Which row each row swaps with, under one turn or mirror:
The rows were stretched afterwards, more along some directions than others.
z341: [ -7   0  14 -22 -30  47  46  51  -6  -5  15  27   4 -54 -23   9  51  27]
z91: [  3 -11  25 -10  -8  57  18  22 -36 -14  -2  29  15 -22  -6 -10  61  10]
z296: [  9  10 -10 -32   8  43  18  28 -29   6  23  46  -1 -28 -16   1  56 -14]
z899: [ -7 -10  -2   8 -19  28  29  -7 -17 -19 -21  -7  17 -23  -7 -30  19  -6]
z213: [ -7  -2   2 -23 -11  49  18   3 -18 -36 -16  18   5 -56 -21 -29  43   0]
z758: [-16  26   9  -7 -16   5  28   1 -27  -5   2  19 -12  -1 -26   3  56 -21]
z774: [ 23  27   7 -13   6  35  14  12 -11  57   6  12  -4  -8  -3  28  30  25]
z339: [ -6  32 -19 -10 -15   2  25   2 -17  36 -11  -7 -12  -7 -14  14  38 -10]
z375: [ -7  -6  20  13  -5  35  35  29 -29  -5   1  -1  20 -24 -22  17  45  32]
z180: [ 16  19 -10 -24  -4  23   8  -4 -34   7  -3  21  11 -13   0   0  27 -17]
z815: [-21   8 -24 -20   9  44  30  30 -18 -25  19  29 -15 -43 -20  -4  70  -7]
z43: [-16   7   3  17  23  -6  -6   1 -24 -26 -27 -10   2 -29 -26  18  47   7]
z834: [ -9  23  10  -4 -15  11  -2 -41 -13 -10 -40  -9  15 -61  17  19  25 -10]
z320: [ 23  -6 -11 -11 -26  22  21   7 -29  -3  -4  18  30 -28  14   3  12  12]
z381: [-15 -14  22  -4 -36  58  33  21 -36 -39  -8  22  24 -49 -13 -12  53  18]
z242: [  4  36  23 -11 -22  22  10 -26 -12  24 -27  -6   8   4 -14 -18  18 -13]
z769: [  8   0  -5 -40 -32  43  35  19  -8   6   1  26   6 -57  11   6  31  12]
z660: [ -5  27  10  -7 -18  12  56  18  -8  13  19  -3  -6   3 -19  31  48  18]
z866: [ -1  42 -15 -16  -9  42  19   7   7  40 -11   0 -12  -2  -2 -14  39   8]
z174: [  5  39  20  -9 -10  -1  42  21 -17  26   4  -1   3 -15 -22  41  16  20]
z177: [ 22   3  25 -27 -47  42  19 -11 -15   1 -15   3  29 -31  30   8  -1  19]
z957: [-16  20  21   1   6  26   4 -17 -14 -32 -15  -2   9 -47  -6   1  49   2]
z937: [ -7  22 -14  -8  13  27  -1  11 -12  24 -37  -5  -9 -19  -5   3  27  -2]
z859: [ 12   9  -4 -24 -19  39  39  38 -39   6  27  30   7 -45 -22   5  37   3]
z733: [  9 -14  25  -3 -24  30  13   2 -18 -23   9   1  30 -50  -7  18  36  33]
z336: [-23  31  30   5 -10  27  23   1  -3  -4 -32 -10  -2 -31 -24   6  58  16]
z712: [  7  37 -10  -5   7   4  14  -9   2  44 -16  -5  -4 -26  -4  20  15  12]
z494: [-14  28  33   8  -7  26  18  12 -12  -7 -23 -16   8 -46 -16  10  37  29]
z197: [  4  -4  25 -22 -27  51  31  35  -8  -9 -36  13  27 -56  -8 -15   2  32]
z705: [-16   1  30  13 -40  46  47  27 -12 -20 -15   6  25  -2   2  -6  36  39]
z315: [-26  -9  17  -5 -22  71  29  18 -11 -29 -21  26   7 -54  -7 -27  51  11]
z551: [-22   9  30 -21 -37  80  26  29 -13 -30 -14  43  11 -42  -3 -38  44   8]
z681: [ 17   5   3  -6  -8  21   0  16 -37 -29 -24  15  22 -35  15   8  16  14]
z216: [ -4  18  20   1 -19  22  34 -16  24   9 -29 -30   8 -38  -4  -9  10  17]
z150: [  3  20  25   0 -22  12  40  17  -1   8 -30 -27   7  -9 -34  10  30  34]
z685: [ -3  -4   1   5 -21  29  25   4 -30  18 -16  -3  24 -46  -2  29  25  17]
z512: [-34  19   9   2 -13  60  16  -8  -6 -27 -10  20   0 -34   0 -32  53   1]
z720: [-19  21  38  16 -46  26  33 -11  -9 -18 -32 -17  17 -12  -6  -6  33  15]
z179: [-15  27  47  -1 -42  46  42  23 -15   7 -21  16   7  15 -14 -11  35  18]
z532: [  8   1   3 -23 -34  48  41  24 -20  -8 -15  27  16 -17  20 -12  12  26]
z637: [ 13  30   8 -21  -3  22  33  23  -4  42  -9  -1   6 -34 -10  32   7  30]
z943: [ 15  42  14 -24  10   7  34  23  -8  40  -4  15 -18  -7 -22  28  45   1]

z296 is swapped with z174
z733 is swapped with z43
z91 is swapped with z494
z381 is swapped with z336
z866 is swapped with z532

Which row each row swaps with, under one turn or mirror:
The rows were stretched afterwards, more along some directions than others.
z156: [ 14 -54  49 -11  20 -12  -6 -37  14  33  -4  -5 -22 -32  32  17  -8]
z582: [-14   6 -17 -11  16 -11  16  15  32 -14 -13 -19 -33  -8 -29  -3  23]
z870: [ -1 -38 -14  11 -46 -36  22 -10  28 -28  36  33 -20   0 -13 -17 -14]
z225: [-23   1  21   0  -5 -17   2  -7   2   8   1 -17 -46 -63  28  42  27]
z97: [  7 -23  15  19 -50 -41  19 -12  19 -21  38  33 -31  -4  -4  -9 -21]
z392: [ 27  -6  35  16  11   9 -16  -4  -3 -18  18  -7 -17  -4  -8  50  -5]
z743: [ 39 -47 -29   8  32 -26  27   3  -6  13 -11 -10 -24 -41  23  -6  -7]
z628: [ 20  19  56  13  21  -6   4  -2   5  16  13  14 -13  12  17  42 -11]
z585: [  8 -30 -14  20 -45 -41  25  -5  14 -30  27  24 -27   1  -2  -3  -9]
z919: [  5 -35  -4  29  58   7  -6  18  27 -13 -18  29   5 -27 -20   7 -25]
z292: [ -5 -22  -5  10 -39 -45  24  -3  36 -30  15  19 -30  -3  -3 -17 -15]
z500: [  7 -51  37  -8  15   4  -9 -38  11  34 -26  -2 -30 -29  27  28   1]
z449: [ 23 -41 -37 -42   7 -20  -7  -4  -3  -5  12 -10   4 -50  -5  -3  11]
z113: [ -7  25  31  -3  -4  -5  -7   5 -10  -7   9 -22 -40 -37  24  57  12]
z807: [  6 -33   4  23  54   1   5  13  33 -21 -10   8   8 -13 -19   1 -23]
z343: [ 43 -12   3   2  30 -10 -26  34 -26   1   4  44 -16 -21   0  22  11]
z313: [  7  25 -31  -2  31 -19  13  40   9   3   5  20 -41 -22 -22  21   5]
z18: [ 15  36  -8 -14  16 -26  33  16  15  -6  16 -11 -37 -12 -32   5  13]
z303: [  8 -30 -37 -36   7 -36 -11  -4   4  -6  14  -7 -14 -59   8   6  -1]
z102: [ 10 -11  39   6  41 -11   1  -1   1  17   3  19 -13 -20  32  29   3]
z147: [ 23 -21  -4  19  42   3   0  37   7 -17  -4  20  23 -17 -15   8 -17]
z541: [ 19  36  22  -2  14 -12  22  22  20  -3  19  13 -17 -13 -19 -16   2]
z634: [-11   7  23  20  -9   2  11 -13   9  16  25  11 -44 -39   5  67   4]
z925: [ -2  12  63  -1  -4  13   0 -16  15  12  19   4 -11 -47   5  26   8]
z405: [ 28 -39  33  -9  20   5 -12 -41   6  34 -14 -12 -28  -7  23  28  -4]
z331: [-11  -1  25  -5 -26 -15  -3   0  10  -7   8 -25 -30 -46  17  43  12]
z228: [  7 -31 -35 -50  10 -29  -6  -7   8  -2  -6 -24  -6 -55  14   5  17]
z592: [ 43 -67 -26  25  21 -17   6  10 -17   2  -6  14 -11 -48  25  -6 -13]
z444: [ 40 -24  22  39   3  10   1 -15   3 -13  29   5 -13  -3 -18  39 -13]
z124: [ 13  24 -20 -26  -5 -34  22  37  11 -14   6 -18 -29   4  -8  -5  22]
z19: [ 16  -2  34  15  40  -5   9 -14   2  26   9  20 -21 -12  28  39  -3]
z114: [ 34 -74 -15   9  25 -24  24   4   9   1   3   6   0 -30   7 -29 -12]
z62: [ 42 -37  -3  38  15 -16 -11 -10  15  -5  15 -12 -10 -34  16 -11 -39]
z478: [ 10 -31 -40 -42  16 -25 -20   1   1  -9 -10 -14  -9 -46  -1  13  10]
z652: [ 28 -33  -9  43  14 -20 -20  -6  26  -9  12  -6 -18 -38   9  -8 -44]
z70: [ -9  22  38  10 -36 -19  -1  -1  20  -5  34  11 -48 -17   7  48 -11]
z797: [ 24 -60  24  -1  -3  16 -36 -18   6  18   0  29  10 -12  22  -9   9]
z677: [-17  -4  38  -1 -19  -1   2  -5   4   2  12  21 -27 -52  -3  37  23]
z291: [ 26  12 -50 -22   6 -25  14  45  -3 -14  26  -2 -15 -27 -10   7  13]
z330: [ 13  28 -20  -6   9 -13  19  40  -4 -27   9 -15 -27  -1 -10  10  14]
z345: [ 44  -6  -8  11  19 -15  -5  46 -29 -23  18  27 -12  -8   0  15  10]
z732: [ 19 -61   8  -1  -9  15 -33 -19   7  19   6  30  11 -11  21  -7  16]

z652 is swapped with z732
z634 is swapped with z313
z405 is swapped with z592
z345 is swapped with z392
z541 is swapped with z925

Which row each row swaps with, under one turn or mirror:
The rows were stretched afterwards, more along some directions than others.
z378: [ 71  -3 -18  32 -61 -33 -18 -40 -34   6 -37 -10 -10  30  50  17   5  -9
  34]
z391: [ 31  17 -67  19 -42  15  -6 -57 -59  46  14 -15  16  41  61  28  31 -10
  -4]
z357: [ 37  28 -13  -6 -64 -19 -32 -50 -37   1 -30 -32  -8   4  40  -1   9 -24
  27]
z522: [ 34  -4 -19  11 -20 -17 -22 -34 -26  13 -28 -30  15  10  58   4  13 -20
  21]
z224: [ 24  21 -47  21 -43  -9 -40 -68 -77  20  10   1 -32  28  61   0  -7  -7
   2]
z16: [  7 -14 -41  36 -27   7 -17 -23 -30  22  23  -7   7  27  50  25  33  -4
   1]
z949: [ 42   1   0  10  -8 -12 -10 -30 -33 -26 -16 -12 -11  25  36  30  17   8
   1]
z996: [  27   19  -35   15  -39  -22  -10  -82 -102  -11   -1    5  -17   30
   42    0    2  -30   -5]
z235: [ 27 -18 -40  -9 -47   9 -13 -36 -40  42  31  -8  16  39  22  33  40 -15
  27]
z607: [ 11  -4 -16  -7 -39   1 -18 -30 -56  17  -8   4 -27  25  10  -5  12  -2
  22]
z2: [ 42   0 -18  13 -59 -23 -20 -55 -46  14 -29  -2 -11  41  37  -2  20   2
  20]
z414: [ 31  11 -20 -10 -33  12  -8 -23 -67   5 -22 -16  -3  53  64  43  28  -7
 -37]
z879: [ 32   1 -44 -23 -43 -13 -25 -80 -43  -4   8 -29 -17  55  57  52  34 -38
 -34]
z891: [  5   6 -26   2 -51 -27 -42 -63 -51   7  -5   5 -38  42  34  21  -8 -28
  -2]
z368: [ 34  20 -37   9 -19   2 -13 -32 -46  13   5 -21   9   7  50  15  23 -17
 -39]
z792: [ 16  15 -42  14 -22 -16 -21 -62 -30  18  25  -5   7   4  30   9   6 -18
  -8]
z611: [ 56 -18 -11  17 -53 -16  -8 -39 -30  11   0 -30 -12  48  41  55  41 -22
 -16]
z798: [ 28  11 -12 -23 -55  12 -13 -60 -37  25   2  -3 -17  29  27  38  42 -20
  -1]
z676: [ 58  -9  -1   4 -38   1 -13 -17 -15  -8 -16 -24  17  32  57  27  26 -10
 -22]
z338: [-16   5 -35  -3 -33 -37 -37 -74 -45  -2  -1 -10 -12  27  26 -12  -1 -22
  31]
z79: [ 59   9 -34 -12 -68 -45  -9 -65 -73  -2  -5  -2 -11  53  44  30  24  -6
  22]
z253: [ 28  14 -23 -27 -72 -10 -29 -71 -27  27 -16 -25   8  28  20  10  42 -44
  15]
z960: [-17   9   4 -12 -38  11 -20 -60 -38   8 -20 -30 -17  -2  30 -20   4 -13
   4]
z194: [  4 -21 -13  11 -43   3  14 -63 -28   9  -3 -19  -8  36  44  11  17 -19
 -13]
z772: [  0  20 -13  -3 -49   4 -28 -44 -57  11  15 -15  -4   5  21   2   7 -27
  30]
z630: [ 11  -6 -35  22 -79 -14  -8 -71 -18  41   3 -27   0  20  30  21  37 -20
  15]
z836: [ 27   2 -35 -38 -59 -17 -34 -57 -50  26   2 -24 -16  25  20   1  19 -31
  25]
z26: [ 53   5 -35   9 -39  12   5 -41 -72  33  -4 -12  -1  28  43  15  38   4
 -13]
z869: [ 23  20 -33  15 -47  -1 -29 -14 -53  34 -31  -1  24   6  48  13   5 -13
  -4]
z523: [ 20  10 -44  -8 -60 -40  -9 -42 -93  14   6  11 -11  28  17  29  36  -5
   3]
z517: [ 51  12 -44 -12 -32 -19 -14 -48 -49 -14  -1 -15  -1  20  20   3  31  -9
   2]
z366: [ 50   2 -24  -9 -25 -37 -11 -71   3   1  23 -28 -11  44  16  43  37 -10
  14]
z80: [ -8  -4 -29  36 -51  24  -9 -26 -66  29  -8 -19  11  11  69   9  28  -5
   1]
z936: [  4 -27 -26 -14 -29  17 -38 -31 -50  23   9 -10 -27  33  32  33  31 -17
 -16]
z627: [ 86  23 -53  18 -33   1 -28 -26 -30  13 -15  -7  18  43  70  40  33 -19
 -24]
z99: [ 16 -11  -1  10 -32   7   4 -25 -46  35  17 -25   9  19  21  30  12   5
  18]
z679: [ 24 -15 -14  13 -53  29 -34 -56 -39  28  10 -20  -4  11  66   4   6 -13
  42]
z258: [ 53  10 -53  28 -27 -25 -25 -68 -20   0 -11 -15  -3  48  57  34  62 -35
 -34]
z407: [ 41   1 -22 -12 -77  -4 -29 -53 -40  27 -25 -22  -9  35  50  38  14 -55
 -10]
z528: [ 16  10 -42 -20 -63  28 -22 -41 -30  50  22   4  -1   9  27  29  45  -2
   2]

z338 is swapped with z960
z676 is swapped with z258
z26 is swapped with z235
z407 is swapped with z378
z879 is swapped with z949

